The rows below fall into families. The same turns and mirrors carry the whole set onto itself and the rows of a family onto each other. For each named row, which other rows are in its family? Write them in the order they are listed.
These 32 rows form 4 families of 8 rows each.
z508: [  2 -10 -12 -22 -38  16 -29   7  22  18  -7   7  -6 -18   9  28  -6  -8
 -31  14 -12  20  22  13  -2]
z342: [ -3   8   9  -4  -1  -9  -2  42  36   9  27   1  -3 -50  16 -11 -15 -25
  20 -16 -13  -9  19  20  33]
z699: [ 50 -19   0   6  10 -12 -10  16  -7  18  27 -16  31 -17   3 -14 -10 -41
 -19  11 -12 -13  12  16   6]
z627: [-12  -6  18   3 -12  -3   1  49  22 -11  41  20 -11 -49  24  -9  -5 -27
  18 -10   2  -1  30   2  19]
z587: [ 26  -2  29   3  28  13   7  12  16  -7   8  32  36 -13 -30  31 -12  -4
  10  11  -9  19  -7  12  43]
z255: [ 48 -32  17  11  15  -4  -1   0  -5   8  33 -11  21   0   0  13   2 -43
  -9   2  -6  10  13   2   0]
z754: [-24   9  -7  -4 -27 -28 -36  34 -20  -9  18 -13 -10 -22  18 -24 -11 -20
 -16  10  -8   3  15  13 -41]
z696: [-45  18  13 -13   5   1 -21  42  17 -36 -11  30  -3 -25  -8   4 -22  21
  11  16   6  33   7  26   0]
z482: [ -6   0   3 -13 -27  -1  11  39  16  11  32  -4  -2 -45  19  11  -4 -16
  25 -16 -12   1  13  16  33]
z270: [  6   2  15   1   6  -7 -29  10 -38 -20  -1  18  27  20 -21  22  -3   3
 -24  42  -2  31  -5   5 -30]
z803: [  4 -10  -7 -13 -30   0 -22  15  11   7 -18   7 -13 -25  21  42   9  -6
 -19  19  -4  31   3  18  24]
z840: [ 18  -4  37  11  23   7   6  -6  30   0  14  30  12   7 -14  18 -17   0
  16  12  -2  15   5   7  41]
z825: [-47  41   6 -13 -11 -10 -29  50   4 -22  -8  29   4 -31  -6  -4 -22  19
   4  23 -10  12  -2  22   3]
z662: [ 24  18  11  -1   0 -15 -40   4 -34 -16  -5  13  25   5 -23  27 -15  -8
 -20  48  -6  13 -14   4 -24]
z858: [ 47  -9  11  10   0 -16 -10  10 -18  25  36 -10  27  -5   4   7   4 -43
 -14  11 -21 -11   7  -3   2]
z828: [  4  17  38  18  28 -29   2  47  -5 -45  44  12  28 -21   1 -15 -14 -11
  17  -2 -24  -1   9  -1  -1]
z522: [  2  30  18  22  44 -29   3  32 -15 -30  43   4  21 -12 -17 -15 -16  -3
  19   0   0  -2  -4  12 -20]
z584: [-16 -16   1  -4  -2 -33 -39  45 -39   0  22 -17  -6 -21  16 -17   5 -20
 -19   7 -11  -8  -2  24 -19]
z569: [ 18  26  24   2   6  19   9   6  37 -13   4  36  29 -11 -23  26 -24  -3
  14  18  -6  28  14   0  22]
z629: [  0  21  34   8  38 -16 -10  41 -11 -16  44  11  35   1 -21 -30 -24 -14
  17  10  -9 -10  16   4 -19]
z552: [-31  37   8 -12  -9 -14 -22  33   5 -30  -6  39  12  -8  -2  13 -20  20
  34   7  13  27   8  15  -5]
z880: [-49  28  22  -7  -8  -2 -19  29   3 -34  -2  34  -6 -19 -12  22 -13  17
  13   9  -6  35  -5   8  -4]
z965: [ 27  -2  38  -6  11  -2  11  13  30  -8   0  38  35  -5 -15  28 -27  -6
  -2  15 -15  26   8   2  37]
z208: [ 15  17   9  -8  19 -13 -32   9 -22   1 -14  -2  33  24 -23  21  -8   7
 -21  40 -17  23  -9  21 -15]
z346: [  0  20  36  18  42 -32  -2  45 -23 -30  33  11  30 -12 -15 -17 -13 -14
  27  12  -3   1  -7  11   5]
z564: [-25  13 -14   1  -6 -13 -42  39 -31  -4  26 -19 -11 -25  11 -18   8 -17
  -3  12   0  -4   6  21 -34]
z709: [-24 -12  11  -1   1   0  11  41  30   0  30   7   1 -42  12 -21  -7 -17
  13 -27 -12   9  22  20  27]
z922: [  0 -22   4 -23 -43  14 -32  14  11  13 -17  15   5 -24   7  22  -6 -21
 -24  22 -17  24  11  12  22]
z163: [-14  16 -10 -16 -16 -23 -39  63 -31  -9  12 -10  10 -32  14  -5   1 -20
 -19  18 -10   6  14  17 -37]
z843: [  9  10  20  10  32 -15 -41  11 -18 -24  -7  23  26  14 -26  -2 -15  -7
 -30  41  -4  20   0   8 -30]
z169: [ 34 -27  18   8  17  -1 -11  26  -5  21  34 -19  11 -15   2  -1   6 -40
 -36  24 -27  -5  12   7   9]
z719: [ -2  -8 -14 -21 -23  13 -32   3   2  32 -18   7  -4 -10  -8  25  -6 -13
 -21  27   8  23   4  25   4]

Same family as z880: z699, z587, z754, z662, z522, z709, z922
Same family as z508: z342, z696, z270, z858, z965, z346, z564

The rows below fall into families. The same turns and mirrors carry the whole set onto itself and the rows of a family onto each other. For each named row, which other rows are in its family? Write them in the order they are listed.
These 20 rows form 4 families of 5 rows each.
z836: [-29  -2  18 -10  34  22  25  14 -19   4  30   8  -7 -12  -3 -16 -23   9
   9  18  11   2  57]
z984: [-28  12 -13 -34 -10 -13  21 -15 -20 -33 -21   8 -30 -18  -1  26 -27  14
   5  53 -24  18   3]
z96: [  3  -8   8 -20  -2   2  15  -2 -25  16 -43 -17  -3  31 -18 -17  -6 -29
 -12  29 -25 -29  11]
z304: [ -5  -6 -24 -56 -11  -5   6  -2 -27 -36 -17   6  -9 -29 -10  19 -22  11
   1  30 -29  23 -10]
z233: [-17  -2 -16 -39   8   7  15  -8 -19 -26 -21  36 -18 -22  11  30 -15  13
  13  33 -33  10   8]
z613: [-14  12 -38 -22   8  -7 -12 -20   3   9  28 -32  36 -26 -10   8  -1   8
  24  39 -16   3  -1]
z213: [ -2  13  -4 -34  -8  -1  -4   4 -17 -41 -26  16 -17 -27  -8  17 -34   5
   6  24 -48  16   3]
z640: [ 26  12  -8   0  21  -8  21  21 -19 -50  14 -15  -6 -24 -11 -33  18 -21
   6  28   4  -2  27]
z691: [  0  13   2 -14  14   3   0 -17 -34  37 -33 -19 -19  17   1   4  -4 -34
  -9  18 -18 -27  -1]
z320: [  5 -10   1 -15  -1  -6   1 -26 -15  42 -31  -7   5  21  -6 -17 -15 -27
   3  13  -5 -22   1]
z515: [  3   3 -42   5  24 -10 -16 -12 -21  11  22 -51  21 -32  -4   9 -19  18
  19  34  -7   0  10]
z277: [ -6  -7  22   8  42  10  20  18 -28   7   6   3  -3 -12  -1  12 -30  15
  19   6  19   8  49]
z18: [  4 -14 -24 -30  22  -7 -35 -20   4  10  28 -36  23 -33 -16   3 -17  -2
  14  42 -11   3  18]
z427: [  1 -14 -37 -17  26   2  -4 -17 -23  25  28 -58  25 -11 -13   1  -7  -1
  16  35 -18   5   7]
z24: [ -5  26 -21  -1  13 -23   4  24  -7 -43   1 -12  -8 -12 -24 -47   2 -33
   3  19 -11  -2  25]
z758: [-15 -12  12 -20  -5 -14   3  -9 -19  27 -46 -25 -23  19 -25  -7 -22 -15
  -1  27  -9 -29   7]
z116: [-24   2  19   4  31  12  12  12 -28  14  34  -9 -25  10  -5  15 -17   9
  -7  14  -4   3  55]
z387: [  1  25 -15  -9  17 -14  12  -1 -31 -37 -12  -2 -12 -10 -16 -46  24 -35
   9  32  13   4  22]
z258: [-14  -6  23 -14  21   4  29  22 -26  16  20  -1 -17   2   2   8 -19  39
  -4  15   0  12  43]
z933: [ 16   6 -14  -7  16 -18   3  13 -22 -39   1 -19 -16 -39 -17 -24  15 -51
   5  37   5   7  28]

Same family as z213: z515, z758, z116, z933
Same family as z277: z984, z691, z18, z24
Same family as z320: z836, z233, z613, z387

The rows below fall into families. The same turns and mirrors carry the whole set onto itself and the rows of a family onto each other. For each named row, which other rows are in its family? Write them in the order they are listed.
These 16 rows form 4 families of 4 rows each.
z123: [-32   9 -34   4  11 -30  11  30  12]
z944: [-28 -33 -26  -6 -26  10  20   9  -2]
z976: [-28   9  -6  31  10 -14   9  18  28]
z516: [ 10  -3  32 -26  11   5  10  24 -16]
z217: [-7  5 40 15 11  6  8 16 15]
z89: [-33  15  32   0  19 -16  10  38  17]
z452: [ 11 -10 -33 -21   4  -7  11  15 -21]
z268: [-16 -33  15 -17 -24  25  20  10  -8]
z71: [-55 -19  -9   7 -21   0  19  21  21]
z960: [-12   2 -32 -33 -12 -31  15  14 -10]
z935: [-44 -19  32  -3 -18  14  19  22  15]
z188: [-42  18  -8 -17  -4 -42  14  28  16]
z939: [-26  15  39 -31  -2 -24  14  27   6]
z672: [ 23 -11   9   0   3  15  10   3 -11]
z285: [  2  -7 -37  16   2  -6   9   3   2]
z352: [  6   0  14 -47  -9 -14  15  14 -18]

Same family as z89: z123, z516, z452
Same family as z268: z944, z71, z935

The rows below fall into families. The same turns and mirrors carry the whole set onto itself and the rows of a family onto each other. For each named row, which other rows are in its family? Write them in the order they are listed.
These 40 rows form 5 families of 8 rows each.
z323: [-41 -16   8  22   6  -3  21  19   1  10 -27  -2  -3 -24  36  12  81  14
   5  10  24 -41 -37]
z657: [-45   4 -13  27  13 -16  -5  20  30   2  -9   2  -7 -20  28   5  75  -1
   1  28  29 -22 -51]
z548: [-28  -6  13  24  23  -5  -6  19  10   7 -16 -36  -5 -19  15  22  79   3
   6  14  18 -34 -23]
z642: [-41 -28 -11  10  -3 -12 -10   1  22  47 -33 -18 -14  19   6  27  30  41
 -25   5  -2 -56 -17]
z312: [-24  -1   5  10  35  -1   9  24  -7  56 -17  45  17  -7  41  43  17  21
  24  10  14 -42 -21]
z322: [-42  -2  -4  15  26  -4   7  10  15   3 -44  23 -24 -10  13 -33   1 -16
   0  14  14 -42 -29]
z306: [-25  -5 -17 -11  27  19  21   2  15  22   4  32   5  12  -8  35 -27  18
 -15  27 -11 -28  11]
z527: [-39 -12 -13  24  36  10   0  25  26   0 -42   9 -10  33   6 -13   5  -9
  12   6  13 -26 -12]
z760: [-37 -14   7  25  19 -17 -23  13  18  43 -28 -17  -2  -7   4  18  13  52
 -18   8  24 -24 -20]
z137: [-37 -29   2   1   4   7   3 -14  25 -12  15 -23 -19 -16   4   6  27   3
 -47  32  -6 -41 -11]
z783: [-30  -8  -7  36  26 -14  16  22  15   5 -38  11   3  21   2  -2   2  -7
  13  -9  37 -51 -25]
z562: [-27  -4  -8  -4   4 -10   1 -12   0  30  37  24   0 -25  24  41  59  40
 -18  35 -10 -54 -18]
z920: [-51 -26  -2  17  -2   2  -7   3   9  37 -35 -11  -9 -13  -6  39   7  49
 -10   4  18 -40 -11]
z504: [-39 -19 -14   1  -2  17  33  -5  23 -26  -6 -15 -14  -7 -13   3  37  11
 -34  28  -2 -28  -4]
z245: [-22   5 -26   3  24  19  32 -14   4  -4  20  45  -4   6  35  14  42 -32
  -5  30 -11 -41 -18]
z484: [-39 -10  10  20  27 -20  -5  22  15   5 -29 -11  -7 -20  39   3  74   8
   5  42   1 -35 -25]
z846: [  2 -14  -3  13  29 -13   5  14  19  56 -11  37   9   7  39  53  45   0
  21  12  19 -46 -19]
z198: [-22  19 -22  27  40  -3   6  11  -2  51 -21  50  11  14  34  27  26  19
  25   7  20 -26 -24]
z808: [-35 -23 -12  36  21 -12   4   5  14   8  -8  11  12 -37  34   7  81   4
  -1  19  31 -37 -30]
z986: [-26   7 -16  21  30   0  32  -6  26   1  34  43  15   8  41  -1  25 -16
  16  27  -8 -40 -26]
z206: [-44  -4 -28  31  24   1  -3  12   2  13 -32   3 -12   8  -3 -20  -8 -20
  13  24   5 -41 -28]
z882: [ -3   5 -14  -9  22   0  22  17  24 -21  21  30   3 -15  28   1  40 -26
  14  26  21 -30 -21]
z353: [-11   3  -7 -16   6  -4   4 -16  15  26  29   8  -8 -27   9  51  54  17
  -9  37 -28 -25  -8]
z883: [-25  14  -8  -9  23  14   7  -7   9  29  -1  15 -19  36   5  24 -26  16
 -19  22 -18 -30  -7]
z804: [ -9  -2   5   1  21 -13  -4 -15  29  24  32  22   0  -3  35  47  68  36
 -26  12   4 -32  -9]
z717: [-25  15  -3  28  15  -8 -21  16  -3  47 -11  29  11  23  48  28  23   9
  22   5  35 -39 -13]
z897: [-29 -20 -21   4  29  -1  13 -21  33 -12  13  -4 -24 -17 -14   0  35   8
 -35  32 -25 -35 -27]
z590: [-61  -5  -9   1  18  -4  21 -10   5 -14  13  -4 -19   5 -17  -9  41   5
 -33  18 -21 -36  -6]
z40: [-14   4 -26  -5  10 -14  25 -12  20  23   8  55   0  13  -3  26 -22   7
  -3  14  -9 -43 -11]
z724: [-45  10 -11   6   3  -6  15  -7  13 -26   4 -18 -13 -14 -26  -3  11  10
 -18  17 -10 -30 -15]
z457: [ -7 -10 -13  19  22   4 -20  24  24  44 -16  38   9   2  48  38  22  28
  27  23  24 -45 -24]
z19: [-27  -6 -32   0  13  20   7  -8  12  24  25  45  -3  28  -9  27 -12  25
 -12  -1   2 -44  -3]
z923: [-25  -7  -8  -2  12   7  18  -1  -3  32  29  11   3 -22  16  53  62  40
 -21  13  -6 -21   7]
z624: [ -9  -8 -11   4  32   4  -2 -24   0  34  12  24  -7  26   5  22 -16  18
 -15   9 -20 -50  13]
z729: [-16  -7 -17  14  17   6   2 -11   8  34  37   4  16   8  26  64  52  37
 -21  26  -1 -25  -7]
z848: [-38  -8   2  28  10 -19  -3 -10   6  52 -29 -12  -7   9 -15  48  17  36
  -9   2 -12 -46 -12]
z324: [-24  11 -12  11  43  11  12  14   5 -18  28  52   6 -11  24   2  34  -9
  19  36   5 -26 -12]
z814: [-12   5  -7  -6  35  14  49  18   7  -6  12  41  14  -1  35   8  48 -16
   0  34  -8 -29 -15]
z205: [-40 -13   0  13  20   8  23  23  18  -2 -52  19   1   9  13  -7  -8  -9
  10  26  17 -47 -34]
z310: [-28 -12  -7  11  15 -12 -38   3   5  34 -33 -18 -28  -1  -9  29  33  32
 -30  10  16 -33 -12]

Same family as z897: z657, z986, z206, z804, z717, z624, z310
Same family as z729: z322, z760, z137, z245, z198, z808, z883
Same family as z724: z548, z783, z846, z882, z353, z40, z848
Same family as z504: z323, z312, z306, z920, z923, z814, z205

The rows below fall into families. The same turns and mirrors carry the whole set onto itself and the rows of a family onto each other. For each named row, which other rows are in its family? Write them in the order they are listed.
These 20 rows form 5 families of 4 rows each.
z911: [-34  -3 -47 -21  19  -2 -44 -34  -7 -16   7  -5 -47  19  17  28  17]
z560: [-15  -6  23  21  29  -2  15 -19  -3   3 -24  52 -67  -4 -25  26   3]
z168: [-12   7  19  25  31  -6 -11 -44 -32   5 -50  35 -32   5 -21  51 -15]
z580: [-27 -21 -23 -14   6 -10 -59 -37 -14  -7  17   2 -48   0  26  42  32]
z84: [-37  -2   3 -13   5   4 -50 -45   9 -19   0  -8 -36 -12  23  22  50]
z809: [ -8   2  25   3  29  -7 -10 -58 -17  -4 -51  47 -38  -9 -24  27 -11]
z12: [-15 -11  24   0  40  -9 -48 -36  22 -40 -21  33 -26 -15   2  44  -2]
z445: [ -7  -4  29  21  31 -11 -43 -46  24 -40 -10  30 -42  -8  19  26  13]
z241: [-20 -17  16  16  60  -5 -42 -44   6 -36   7  22 -59 -11   8  48   1]
z204: [-27 -11 -17 -11  -1 -20 -18 -36 -33  45 -24  11 -43   2 -15  27  32]
z774: [-48 -30  13  15  51   5 -28 -26  32 -19  -8  22 -58  -1  18  39  -3]
z234: [-45   5 -12  -7  -5   6 -10 -53 -46  22 -27   7 -22   7 -17  35  11]
z8: [-46  -3  -8  12  -3   2 -43 -37  -4 -12  12 -10 -25   8  25  34  40]
z785: [-17  -8  25  20  49 -14   2 -38 -10  18 -31  31 -57  -9 -36  26  -4]
z966: [-43 -23 -21 -24  22   3 -32 -32 -18 -15   3 -20 -55   8  32  23  14]
z912: [-38  14  -4  14  -6   8 -11 -53 -45  28 -26  -5 -43   8  -1  28  34]
z181: [-32   1 -26 -17  -1 -13 -12 -21 -44  13 -27  27 -59  14 -23   9  26]
z359: [-19 -10   1  17  49   8 -15 -30  32 -25  11  19 -58   0  20  45  -7]
z958: [-23  -7  24  20  20 -24  -4 -27   7   8 -37  45 -74  12 -30  40   0]
z936: [-19   3 -10 -19 -10 -23  -8 -35 -44  14 -25   4 -67  23 -16  26  11]

Same family as z580: z241, z204, z785
Same family as z774: z966, z958, z936
Same family as z168: z84, z12, z912
Same family as z359: z911, z560, z181

The rows below fall into families. The same turns and mirrors carry the whole set onto itself and the rows of a family onto each other. For each named row, which other rows are in its family? Write them in the order they are listed.
These 16 rows form 4 families of 4 rows each.
z610: [ -6 -29  -2  17  -7   6  24 -21  -4  -7  14  32  -2 -12   6  36 -10]
z563: [-15 -16  -7  21   5 -47 -16   9 -53 -40  24 -24  16  25   0  35  18]
z230: [-18 -18 -24  30   7  -6  38 -14 -18   7  -9  25   7   0   8  36 -10]
z354: [-19 -34  -3  -3   1 -49 -21  11 -43 -39  45 -28   8  10   4  43 -13]
z940: [-10 -14   2   5  27  -8  15   3  -3  -5  -8 -31  32  27 -34  61 -32]
z673: [-14 -25 -16   9 -12 -43 -26   5 -33 -21  30 -43  20  25   2  41  18]
z747: [-11 -26 -14 -14  10  -5  20  -4 -16 -10  13 -33  56  10 -31  61 -36]
z124: [ 41   6 -20 -21  34 -44 -12 -11 -25   6   6  -2  21   2  29  41  -8]
z980: [ 37 -11 -35 -29  14 -46   3 -16 -12  -9  18 -10  26  -2  21  11  -4]
z297: [-10  -2   2  -1 -11 -37  -8  10 -39 -40  30 -42   3  -5   2  36  13]
z815: [-25  -7  -4  -7  17  -2  24  -8 -31 -26   4 -24  45  24 -27  51 -41]
z109: [-14 -24  -2  18  20  -2  12 -35  -7  13  12  38  21   6  10  41   7]
z390: [ 30 -13 -30 -29  13 -36 -20  -4 -31 -12  13  11  17 -16  33  32 -31]
z70: [ -4 -34  -8  16 -10  -6  11 -28   1  24   3  22  -2   0   6  40 -15]
z174: [-23  -9  -3   1  22   3  -2  -7 -25 -10  -3 -18  63  19 -27  63 -11]
z78: [ 32  15 -19 -28  29 -24  -1 -15 -29 -17  15   5  16   3  41  25  -9]

Same family as z354: z109, z390, z174
Same family as z230: z940, z980, z297

